Rows are one point carried round by a steady rotation, each followed by how many steps it has turned.
The counts run from 0 to 147.
[ 0.43 -2.84  0.52  0.60  0.58 -3.34 -0.07 -1.81 -1.96 -1.55 -4.37 -0.68
 -1.44  1.43  0.79  1.54 -0.36  1.45 -0.11  0.75  2.24] | 133
[ 0.80 -2.13 -1.56  1.54 -1.56 -2.16 -1.71 -2.82 -3.48  1.52  0.38 -2.26
 -2.39  0.42  0.39  0.40  0.17  1.85 -0.27  0.64 -0.71] | 106
[ 2.59 -1.22  0.20  2.14 -0.91 -1.60 -0.18  1.16 -3.77 -0.05  0.90 -2.42
  0.46  3.60 -1.63  1.57  1.02  0.76 -1.56  0.82 -0.17] | 80
[ 0.65 -2.28  1.43  2.70 -0.86 -1.53 -1.04 -0.74 -3.45 -2.34 -1.21  0.88
 -0.47  2.37 -1.94  2.94  1.34  1.66 -0.29  1.38 -0.19] | 140
[ 2.17 -0.66 -0.25  2.69 -1.17 -1.12 -0.79 -0.27 -3.60  0.66  0.49 -3.03
 -0.90  3.18 -0.29  1.80  0.79  2.22 -1.76  1.67 -0.05] | 147
[ 2.80 -1.33 -0.33  0.40  0.00 -3.31  1.03 -0.50 -2.78  0.61 -1.99 -3.84
 -1.14  1.74  1.32  1.48 -0.67 -1.01 -1.58  0.87  1.04] | 87
[ 2.16 -0.98  1.13  1.73 -0.40 -2.64  1.00  1.64 -3.87 -1.67 -0.64 -0.76
  1.03  2.35 -2.31  1.86  1.71 -0.56 -0.91  0.69 -0.04] | 11
[ 1.16 -3.75  1.78  0.28 -1.25 -2.50 -0.26 -2.76 -3.83 -1.30 -0.34 -0.60
  0.03  0.73 -2.15  1.55 -0.15 -0.50  0.52  0.07 -2.28] | 98
[ 0.93 -1.19 -2.20  1.44 -0.04 -4.65  0.82  0.28 -3.88  0.16 -2.23 -1.78
 -1.80 -1.39  0.61 -0.07  0.76 -0.28  0.36  0.24  0.81] | 47
[ 2.53 -2.52  0.68  0.26 -0.56 -3.12 -0.13 -2.75 -2.05 -0.01 -2.82 -3.07
 -1.46  0.65  1.92  1.24 -1.61 -0.16 -0.31  0.35  0.70] | 23
[-0.25 -3.58  0.05 -0.25  0.15 -1.98 -1.27 -1.93 -3.13  0.30 -1.91 -2.08
 -1.15  3.40 -1.60 -0.60 -0.47  2.99 -1.23  0.52  1.23] | 61
[ 2.37 -2.41  0.45  0.11 -0.75 -2.95  0.28 -2.92 -1.91  0.40 -2.01 -3.05
 -1.32  1.81  1.14  1.30 -1.66  0.05 -0.87  0.32  0.56] | 22
[ 2.74 -1.88  0.64  0.49 -0.05 -2.07  0.37  0.44 -3.63 -0.21 -0.06 -2.89
  1.16  3.58 -1.68  1.14  0.17  0.24 -1.44  0.45 -0.09] | 15
[ 2.75 -1.09  0.04  1.34 -0.60 -1.97  0.22  0.30 -3.29  0.62 -0.04 -3.94
 -0.26  2.93  0.11  1.19  0.01  0.59 -1.83  0.96  0.40] | 83
[ 0.79 -2.56  1.43  1.82 -0.49 -2.44 -0.70 -1.34 -3.06 -3.17 -2.67  1.31
 -0.69  1.36 -1.61  3.00  0.75  1.39  0.18  0.99  0.29] | 138
[ 1.53 -1.35  0.71  2.42 -1.07 -0.85 -1.15 -0.38 -3.64 -0.58  0.68 -1.01
 -0.37  3.44 -1.51  2.42  0.96  2.31 -1.57  1.48 -0.76] | 144
[ 3.07 -1.90  1.11  0.73  0.18 -2.18  0.64  1.10 -3.96 -0.86  0.02 -2.44
  1.51  3.47 -2.51  1.41  0.71 -0.24 -1.24  0.56 -0.52] | 14
[-0.09 -2.77 -0.42  0.44  0.15 -2.32 -1.47 -2.15 -2.15 -0.12 -2.79 -2.08
 -2.08  1.93  0.01  0.38  0.07  3.13 -1.25  0.67  1.53] | 64
[ 0.78 -2.22  0.12  1.84 -2.19 -1.66 -1.35 -1.74 -4.58 -0.43  1.43 -0.77
 -0.57  0.68 -1.99  1.60  0.91  1.19  0.12  0.57 -2.42] | 35
[ 0.45 -1.76 -0.90  1.69 -0.31 -4.06  0.69  1.11 -4.98 -0.90 -0.95  0.11
 -0.56 -0.62 -2.51  0.67  1.86 -0.20  0.33  0.18 -0.23] | 117
[ 0.78 -2.60 -1.12  1.20 -1.60 -1.94 -2.11 -2.87 -3.44  1.48  0.57 -2.46
 -2.00  0.83 -0.10  0.30 -0.38  2.16 -0.10  0.57 -0.90] | 105
[ 0.72 -2.66  1.59  2.04 -0.66 -1.91 -0.84 -1.12 -3.22 -2.95 -1.79  1.17
 -0.37  1.77 -1.84  2.80  1.07  1.60 -0.09  1.25 -0.16] | 139
[ 3.17 -1.50 -0.49  0.72 -0.61 -3.24  0.57 -0.70 -2.83  0.76 -1.13 -3.78
 -1.12  2.08  1.08  1.07 -0.53 -0.24 -1.75  0.61  1.10] | 86
[ 0.93 -0.98 -1.08  2.06 -0.21 -2.48 -1.38 -1.18 -2.45  0.03 -1.85 -1.38
 -2.66  1.04  0.89  1.38  1.62  2.70 -1.24  1.44  2.11] | 1
[ 1.29 -1.94  0.95  2.66 -1.31 -0.78 -1.20 -0.62 -3.70 -1.47  0.34 -0.24
 -0.12  3.05 -2.04  2.28  1.56  2.07 -0.73  1.79 -0.21] | 143
[ 0.95 -3.44  1.38  0.49 -1.82 -1.57 -1.24 -3.17 -3.96 -0.06  0.36 -1.23
 -0.45  1.49 -2.22  1.05 -0.39  0.88  0.11  0.21 -2.39] | 100
[ 2.65 -1.58  1.17  1.17 -0.09 -2.23  0.77  1.13 -4.33 -0.77 -0.07 -1.50
  1.34  3.15 -2.16  1.49  0.44 -0.10 -1.24  0.80 -0.39] | 13
[ 2.00 -1.09  0.88  2.32 -0.22 -2.90  0.96  1.50 -3.51 -1.79 -1.16 -0.58
  0.55  1.64 -1.48  2.49  1.85 -0.28 -1.09  1.02  0.21] | 10
[ 1.51 -3.48  1.96  0.17 -1.10 -3.02  0.27 -2.34 -3.34 -1.92 -1.21 -0.03
  0.30  0.24 -1.74  1.61 -0.52 -1.15  0.94  0.19 -1.95] | 96
[ 1.01 -2.58  1.12  1.63 -2.14 -1.68 -1.00 -2.37 -4.17 -0.99  0.91  0.23
 -0.40  0.29 -1.80  1.90  0.53  0.53  0.53  0.86 -2.39] | 33
[ 1.94 -1.41 -0.41  2.43 -1.31 -0.87 -1.20 -0.34 -3.23  0.52  0.62 -2.13
 -0.86  3.68 -0.68  2.10  0.99  2.32 -1.67  1.37  0.04] | 146
[ 2.73 -2.54  0.34  0.00 -0.71 -2.77  0.41 -2.05 -2.21  0.93 -2.21 -4.02
 -0.93  2.14  1.05  0.88 -1.30  0.36 -1.25  0.54  0.72] | 21
[ 0.35 -2.34 -0.82 -1.05  0.67 -2.60 -0.35 -0.69 -3.53  0.89 -1.62 -3.11
 -0.43  2.72 -1.76 -0.87  0.11  2.29 -1.36 -0.15  1.46] | 126
[ 2.33 -1.19  0.17  2.02 -0.72 -1.63 -0.26  0.78 -3.98 -0.71  0.77 -1.92
  0.37  3.47 -1.94  1.85  1.01  1.00 -1.59  1.48 -0.57] | 79
[ 1.32 -1.81  1.09  2.28 -1.28 -0.91 -0.94 -0.74 -3.52 -1.95  0.07  0.08
 -0.09  2.43 -2.06  2.79  1.23  1.95 -0.76  1.61 -0.72] | 142
[ 3.27 -1.34  0.13  0.13 -0.35 -3.95  0.81 -0.78 -2.41  0.36 -2.33 -3.55
 -0.89  1.05  1.93  1.24 -0.70 -0.96 -0.90  0.57  1.11] | 88
[ 3.08 -0.87 -0.50  0.71 -0.33 -2.49  0.50 -0.06 -2.64  1.24 -0.91 -4.17
 -0.37  2.44  0.93  0.87 -0.32 -0.28 -1.58  0.72  0.80] | 85
[ 0.17 -1.89 -0.22  0.08  0.54 -4.70  1.46  0.19 -4.26 -1.24 -2.02 -0.23
 -0.31 -0.83 -1.95  0.06  1.13 -1.02  1.10 -0.24  0.31] | 51
[-0.19 -2.20 -0.35  1.33 -0.29 -2.08 -1.11 -1.86 -1.99 -0.29 -3.13 -1.12
 -2.97  1.44  0.74  1.46  0.13  3.10 -0.42  1.30  1.97] | 66
[ 2.89 -1.76 -0.02  0.49 -0.19 -3.66  1.21 -0.98 -2.84 -0.33 -2.61 -2.79
 -0.83  0.34  1.31  1.48 -1.05 -1.23 -0.80  0.66  0.68] | 89
[ 1.21 -1.37 -1.71  1.67 -1.81 -1.89 -1.53 -1.21 -4.16  1.64  1.49 -2.88
 -1.63  0.92  0.10  0.19  0.61  2.00 -0.72  0.70 -0.89] | 40
[ 1.08 -1.13 -2.67  1.62 -1.00 -3.28 -0.26 -0.35 -3.83  2.01 -0.14 -3.09
 -2.45 -0.53  0.78  0.18  0.69  0.71 -0.68  0.46  0.50] | 43
[ 0.36 -0.98 -1.99  2.15 -0.91 -3.82 -0.45 -0.97 -3.63  0.26 -1.36 -1.14
 -2.88 -1.94  1.24  0.58  1.36  0.63  0.09  0.95  0.48] | 111
[-0.43 -3.32  0.30 -0.58  0.50 -3.31  0.17 -0.43 -4.24 -1.15 -1.42 -0.87
  0.83  1.55 -3.71 -0.25  0.72  0.39  0.23  0.09 -0.33] | 55
[ 1.05 -2.74  0.34  1.83 -2.57 -1.83 -1.43 -2.27 -4.25 -0.94  1.18 -0.32
 -0.62  0.68 -1.71  1.88  0.74  0.79  0.42  0.51 -2.68] | 34
[ 2.11 -3.03  0.53  0.26 -0.90 -3.26 -0.05 -3.29 -1.92 -0.40 -2.99 -2.32
 -1.40  0.65  1.54  2.05 -1.53 -0.31 -0.16  0.76  1.04] | 24
[ 1.23 -1.07 -2.33  1.14 -0.46 -4.65  0.29  0.07 -3.96  1.16 -1.39 -2.52
 -2.33 -0.88  0.93  0.30  0.72  0.61 -0.40  0.39  0.73] | 45
[ 0.37 -1.83  0.14  2.63 -0.65 -2.85 -0.89 -1.01 -2.46 -1.94 -3.28  0.59
 -2.14  0.42  0.24  2.82  1.07  1.68 -0.57  1.36  1.47] | 70
[-0.21 -2.74  0.14 -0.24  0.41 -4.05  1.06  0.08 -4.38 -1.26 -2.08 -0.32
  0.36  0.18 -3.08 -0.08  0.53 -0.49  0.60 -0.48  0.05] | 53
[ 1.85 -3.29  1.78  0.28 -0.62 -3.70  0.77 -1.98 -3.08 -1.98 -1.96 -0.44
  0.26  0.38 -0.68  2.07 -0.70 -1.41  0.58  0.18 -1.13] | 94
[ 0.29 -2.45 -0.12  0.08  0.63 -3.32 -0.37 -1.76 -1.92 -0.54 -4.02 -2.12
 -1.71  1.58  0.39  0.51 -0.33  1.89 -0.63  0.46  2.81] | 131
[ 0.83 -1.26 -2.17  1.88 -1.44 -2.63 -0.87 -1.03 -3.96  2.09  0.54 -3.03
 -2.22  0.46  0.35 -0.19  1.02  1.63 -0.80  0.76 -0.41] | 41
[ 2.87 -2.16  0.72 -0.08 -0.13 -1.96  0.27 -1.73 -2.28  0.78 -1.78 -4.05
 -0.64  2.53  0.50  1.03 -1.18  0.38 -1.18  0.63  0.88] | 20
[ 0.80 -2.09 -0.15  1.74 -2.04 -1.78 -1.23 -1.88 -4.49  0.36  1.84 -1.40
 -0.82  0.96 -1.81  1.27  0.82  1.44 -0.06  0.87 -2.39] | 36
[ 0.29 -3.48  0.50  0.62 -1.94 -1.47 -1.83 -2.98 -3.93  0.31  1.13 -1.83
 -0.74  1.58 -1.47  0.61 -0.27  1.76 -0.07  0.77 -2.10] | 102
[ 0.61 -2.76 -0.67 -0.44  0.58 -2.73 -0.32 -0.84 -2.92  0.79 -2.53 -3.22
 -1.10  2.75 -1.11 -0.64 -0.45  2.02 -1.29  0.05  1.94] | 127
[ 1.18 -0.85  0.56  2.83 -0.82 -2.78 -0.36 -0.19 -2.85 -2.59 -2.26  1.05
 -1.45  0.45 -0.44  3.24  1.90  1.20 -0.34  1.58  0.65] | 72
[-0.27 -3.11 -0.19 -0.02  0.10 -1.54 -1.40 -1.64 -2.83  0.21 -2.08 -2.61
 -1.50  2.62 -0.75 -0.42 -0.20  3.18 -1.21  0.41  1.32] | 62
[ 1.07 -1.12  0.41  3.04 -0.70 -2.67 -0.46 -0.19 -3.56 -2.33 -1.42  1.15
 -0.58  0.99 -1.07  3.08  2.27  0.91 -0.59  1.40  0.27] | 73
[ 0.68 -3.62  0.45  0.49 -1.71 -1.47 -1.62 -3.13 -3.68  0.20  0.62 -1.41
 -0.52  1.74 -1.84  0.78 -0.64  1.37  0.13  0.33 -2.29] | 101
[ 1.06 -0.97 -2.09  1.75 -0.92 -3.14 -0.98 -1.11 -3.94  1.76  0.01 -3.23
 -2.05  0.25  0.49  0.10  0.84  1.27 -0.79  0.65  0.00] | 42
[ 2.88 -2.14  0.43 -0.14  0.06 -2.14  0.28 -0.70 -2.85  0.17 -0.68 -4.03
  0.14  3.56 -0.54  1.09 -0.87  0.52 -1.96  0.70  0.35] | 18
[ 1.77 -1.08  0.93  2.62 -0.88 -1.87  0.03  0.74 -4.32 -1.75 -0.05  0.34
  0.19  2.23 -1.99  2.62  1.42  0.71 -1.07  1.34 -0.50] | 76
[ 1.63 -0.51 -0.47  3.04 -0.59 -3.29 -0.05  0.71 -3.09 -1.39 -2.32  0.05
 -1.87  0.60  0.46  2.71  1.88  0.98 -0.55  1.46  2.20] | 5
[ 0.78 -1.46 -1.46  0.72  0.14 -5.11  1.06  0.10 -3.70  0.02 -2.23 -0.72
 -1.48 -1.51 -0.37  0.40  1.07 -0.75  0.27  0.03  0.79] | 48
[ 0.81 -1.81 -2.00  1.70 -1.50 -2.72 -1.59 -2.36 -3.37  1.70 -0.10 -2.32
 -2.95  0.01  0.96  0.47  0.50  1.89 -0.54  0.86 -0.53] | 107
[ 0.67 -1.68 -1.11  0.65  0.41 -5.33  1.28  0.67 -4.27 -0.33 -2.72 -0.82
 -0.79 -1.12 -0.82  0.30  1.23 -0.87  0.22 -0.14  0.47] | 49
[ 0.26 -2.65  0.05 -0.40  0.59 -3.27 -0.28 -1.63 -2.16 -0.15 -3.60 -2.36
 -1.78  1.89  0.30  0.18 -0.34  2.11 -0.89  0.29  2.86] | 130
[-0.38 -3.36  0.27 -0.72  0.53 -2.52 -0.07 -0.01 -4.17 -1.21 -1.15 -1.15
  0.29  1.98 -3.80 -0.26  0.22  0.95 -0.11 -0.30  0.02] | 56
[ 0.26 -2.82  0.56  0.62 -0.06 -3.10 -0.37 -2.04 -1.71 -2.31 -4.14 -0.31
 -1.40  0.64  0.30  1.64  0.28  1.45 -0.15  0.64  1.70] | 134
[ 2.64 -0.85 -0.11  1.55 -0.52 -1.68 -0.21  0.30 -3.70  0.78  0.15 -3.60
 -0.18  3.35 -0.52  1.21  0.22  0.58 -1.98  1.06  0.14] | 82
[ 3.11 -0.90 -0.19  1.04 -0.50 -2.61  0.33 -0.01 -2.78  1.23 -0.60 -4.14
 -0.35  2.90  0.47  0.88 -0.22  0.12 -2.02  0.89  0.70] | 84
[ 0.63 -1.47 -1.73  2.10 -1.50 -2.92 -1.23 -2.24 -3.40  1.42 -0.70 -2.26
 -2.97 -0.57  1.19  0.43  0.52  1.71 -0.23  1.07  0.23] | 108
[ 0.44 -1.15 -1.67  2.51 -0.66 -4.32 -0.21  0.08 -4.05 -0.22 -1.42 -0.13
 -1.99 -1.92  0.10  0.83  1.87  0.02  0.54  0.56 -0.17] | 113
[ 0.39 -1.58 -0.91  1.20 -0.23 -3.95  0.58  1.27 -4.97 -0.98 -0.77 -0.03
 -0.03  0.05 -3.18  0.32  2.21 -0.16  0.14 -0.05 -0.30] | 118
[ 0.43 -1.73 -0.67  0.48  0.28 -4.95  1.13  0.71 -4.14 -1.01 -2.45 -0.40
 -0.83 -1.04 -1.24  0.30  1.42 -0.86  0.64 -0.07  0.20] | 50
[ 1.62 -0.67  0.43  2.49 -0.13 -3.19  0.84  1.17 -3.69 -2.03 -1.86  0.37
 -0.35  0.95 -1.13  2.69  1.89 -0.31 -0.60  1.23  0.74] | 8
[ 2.55 -2.63  1.05  0.50 -0.65 -4.05  1.46 -1.54 -2.59 -1.47 -2.53 -1.05
 -0.43 -0.28  0.73  1.63 -0.89 -1.96  0.33  0.26 -0.39] | 92
[ 2.98 -2.23  0.78  0.03 -0.33 -2.10  0.08 -1.32 -2.81  0.68 -1.48 -4.21
 -0.14  3.28  0.08  0.65 -1.12  0.08 -1.46  0.18  0.59] | 19
[ 1.25 -2.97  0.91  0.98 -1.17 -3.13 -0.41 -3.02 -2.76 -1.86 -2.13 -0.01
 -1.04 -0.60  0.51  2.50 -0.65 -0.68  0.60  0.75 -0.95] | 28
[ 0.50 -2.53 -0.50 -0.23  0.71 -3.21 -0.45 -1.22 -2.32  0.35 -2.90 -2.68
 -1.52  2.11 -0.44 -0.15 -0.75  1.90 -0.97  0.30  2.05] | 129
[ 0.90 -3.57  1.40  0.28 -1.32 -2.21 -0.84 -2.56 -3.82 -0.57  0.30 -0.66
  0.17  1.13 -2.13  1.20 -0.81  0.11  0.53  0.18 -2.60] | 99
[ 2.41 -2.17  0.78  0.10 -0.41 -3.92  1.22 -1.53 -2.37 -1.02 -3.07 -1.80
 -0.65  0.17  0.73  1.61 -0.74 -1.89  0.05  0.42  0.20] | 91
[ 0.04 -2.29  1.23  1.72 -0.32 -2.58 -0.48 -1.26 -2.72 -3.05 -2.78  1.01
 -0.91  0.97 -0.95  2.84  0.82  1.21  0.12  1.21  0.56] | 137
[ 0.34 -2.70 -1.03 -0.79  0.49 -2.69  0.00  0.25 -3.88  0.52 -0.84 -2.99
  0.11  2.87 -2.86 -1.10  0.38  1.65 -1.17 -0.25  0.66] | 124
[ 1.32 -1.15  0.68  2.82 -0.75 -2.12 -0.36  0.30 -3.88 -1.87 -0.44  0.71
 -0.17  1.94 -2.02  3.28  1.53  0.74 -0.69  1.53 -0.14] | 75
[ 1.80 -1.27  0.21  2.52 -1.45 -0.83 -1.11 -0.35 -3.71 -0.65  0.88 -1.71
 -0.87  3.41 -1.02  2.16  0.98  2.20 -1.84  1.71 -0.28] | 145
[ 0.35 -1.63 -0.17  2.41 -0.55 -2.73 -0.54 -1.06 -2.52 -1.95 -3.24  0.42
 -2.50  0.37  0.92  2.27  1.05  1.92 -0.44  1.27  1.87] | 69
[-0.05 -1.77 -0.53  0.72  0.25 -3.85  0.73  1.55 -4.81 -0.96 -0.65 -0.59
  0.31  0.52 -3.35  0.41  1.54  0.14  0.05  0.10 -0.84] | 119
[ 0.72 -2.97  0.13  0.78 -2.02 -1.22 -2.09 -3.22 -3.73  1.16  0.74 -2.09
 -1.40  1.47 -1.13  0.55 -0.18  2.31 -0.61  0.62 -1.63] | 103
[ 1.52 -2.91  1.19  1.21 -1.39 -3.24 -0.50 -2.87 -2.80 -1.89 -1.85  0.11
 -0.96 -0.70 -0.16  2.58 -0.43 -0.56  1.03  0.72 -1.43] | 29
[ 2.56 -1.27  0.99  1.50 -0.12 -2.43  0.80  1.33 -4.30 -1.49 -0.02 -1.06
  1.08  2.78 -2.50  2.01  1.39 -0.08 -0.80  0.84 -0.40] | 12
[-0.44 -3.64  0.42 -0.54  0.42 -2.41 -0.87 -1.38 -3.33 -0.31 -1.28 -2.10
 -0.21  2.99 -2.73 -0.52 -0.41  2.66 -0.51  0.07  0.57] | 59
[ 0.13 -2.54  0.94  1.17  0.00 -2.96 -0.08 -1.70 -2.05 -2.21 -3.87  0.67
 -1.77  0.23 -0.37  2.03  0.60  1.17 -0.06  0.86  1.57] | 135
[ 1.96 -3.04  1.85  0.00 -0.84 -3.46  0.85 -2.40 -3.10 -1.94 -1.73 -0.45
  0.18  0.15 -1.12  1.92 -0.77 -1.55  0.89  0.31 -1.81] | 95
[ 0.28 -1.75 -0.03  1.85 -0.28 -2.71 -0.95 -1.76 -2.04 -1.60 -3.22 -0.35
 -2.43  0.42  0.88  2.26  0.44  2.18 -0.35  1.48  2.15] | 68
[ 0.21 -2.60 -0.78 -0.66  0.80 -2.95 -0.15  0.17 -3.61  0.56 -1.19 -3.44
 -0.05  2.87 -2.43 -1.22  0.20  1.55 -1.22 -0.03  1.18] | 125
[ 0.73 -1.35  0.33  2.96 -0.65 -2.86 -0.57 -0.55 -2.71 -2.06 -2.60  0.98
 -1.78  0.24 -0.04  2.79  1.60  1.45 -0.26  1.39  1.01] | 71
